Some points, one per row:
[ 0.64 -0.63  1.30 -0.41  0.24  0.59  0.41 -0.39]
[-0.56 -1.10  0.92 -0.59 -0.05 -0.15  0.12  1.06]
[ 0.86 -1.67  1.18 -0.44 -0.11 -1.09 -1.85  0.54]
[ 0.69 -0.35  1.27 -0.33 -0.07  0.90  0.93 -0.74]
[-0.11  0.44  1.09 -0.82 -0.55  1.32  1.67 -0.41]
[-2.13  0.40 -2.16 -1.99 -2.02  1.54  2.42 -1.81]
[ 1.17 -1.65  1.46  0.37  0.45 -1.38 -1.95  0.94]
[-0.72  0.14  0.92 -0.87 -0.46  1.06  1.42  0.49]
[ 0.92 -1.00  1.37 -0.08  0.32  0.07 -1.05 -0.37]
[ 0.50  1.06 -2.87  1.70  0.92 -1.87 -1.95  0.49]
[-0.50 -0.88  0.80 -0.23 -0.26 -0.15 -0.77  1.17]
[ 0.37  0.11  1.36 -0.55 -0.83  1.11  1.19 -0.74]
[ 1.08 -1.10  1.43  0.37 -0.42 -0.77 -1.56  0.11]
[-0.98 -1.01 -0.07 -0.48 -0.58  1.08  1.22  0.61]
[ 1.08 -1.58  1.41 -0.02 -0.14 -0.96 -1.84  0.23]
[-1.90  2.06 -3.33 -0.75 -1.49  0.50  2.21 -1.27]
[-0.88  0.93  0.20 -1.20 -1.18  1.43  1.99 -0.32]
[ 0.31 -0.18  1.21 -0.60  0.05  1.16  1.29 -0.37]
[ 0.58  1.53 -3.06  1.60  1.12 -1.80 -1.23  0.46]
[-1.76  2.06 -3.25  0.26 -1.05  0.34  1.98 -0.52]
[ 0.25 -1.14  1.36  0.20  0.23 -1.10 -1.57 -0.25]
[ 0.59 -1.37  1.32  0.13  0.41 -1.01 -1.75  0.43]
[ 0.37 -0.82  1.24  0.24  0.07  0.45 -0.31  0.20]
[ 0.18 -1.53  1.44  0.04  0.16 -0.36 -1.60  0.83]
[ 0.30  1.14 -2.88  1.66  1.01 -1.90 -1.91  0.66]
Then 17 other points, each followed by its number:
[ 0.41  0.27  0.95 -0.75 -0.10  1.10  1.67 -0.91] 0
[-0.61  1.23 -2.83  1.68  1.21 -1.84 -2.05  0.91] 1
[ 0.60  0.47  1.28 -0.83 -0.11  1.20  1.43 -0.83] 2
[-0.81  1.43 -3.02  1.39  0.80 -1.77 -1.58  1.02] 3
[ 0.87 -0.80  1.19 -0.62  0.32  0.55  0.31 -0.86] 4
[ 0.85 -0.94  1.23 -0.21  0.00  0.14 -0.90  0.13] 5
[ 0.28  0.92 -2.91  1.62  0.93 -1.97 -2.09  0.74] 6
[ 0.45  0.05  1.29 -0.29 -0.01  0.90  1.06 -0.67] 7
[-0.52  0.43 -2.89  1.63  0.95 -2.03 -2.07  1.38] 8
[-0.43 -0.25  1.20 -1.05 -0.09  1.07  1.06 -0.43] 9
[-1.23  1.95 -3.14  1.06 -0.44 -0.35  1.58  0.11] 10
[-0.82 -0.87  0.29 -0.66 -0.75  0.82  1.08  1.00] 11
[-1.19  1.96 -3.10  1.39 -0.85 -0.55  2.06 -1.30] 12
[-0.97 -1.02  0.71 -0.56 -0.25 -0.11 -0.84  0.85] 13
[-1.22 -0.61  0.45 -0.95 -0.53  0.95  1.12  1.36] 14
[ 0.18  0.08  1.15  0.06  0.23  1.24  1.37 -0.94] 15
[-1.71  2.00 -3.24  0.29 -1.03 -0.13  1.92 -0.30] 16
Which two of these numbered points are nearest to each point below, ignoring the 2 directions in which the first points spread most? Their numbers follow each, nearest first.
[ 1.07 -0.38  1.30 -0.18  0.74  0.88  0.81  0.23] > 0 7
[-1.80  1.91 -3.26 -0.11 -1.27  0.56  2.14 -0.47] > 16 6
[ 0.90 -0.86  1.40 -0.77  0.50  0.57  0.48 -1.34] > 4 0
[ 0.51  0.15  1.20 -0.54 -0.05  1.14  1.46 -0.66] > 0 7
[ 0.96 -1.00  1.31 -0.57  0.63  0.67 -0.92 -0.62] > 4 5
[ 0.01  0.37  1.18 -0.50 -0.19  1.20  1.51 -0.55] > 7 0
[ 0.29  0.27  1.16 -0.47 -0.10  1.09  1.38 -0.70] > 7 0
[ 1.27 -1.43  1.16  0.49  0.57 -0.86 -1.88  0.25] > 5 6
[ 0.03  0.91  1.12 -0.90 -0.60  1.21  1.72 -0.94] > 2 7
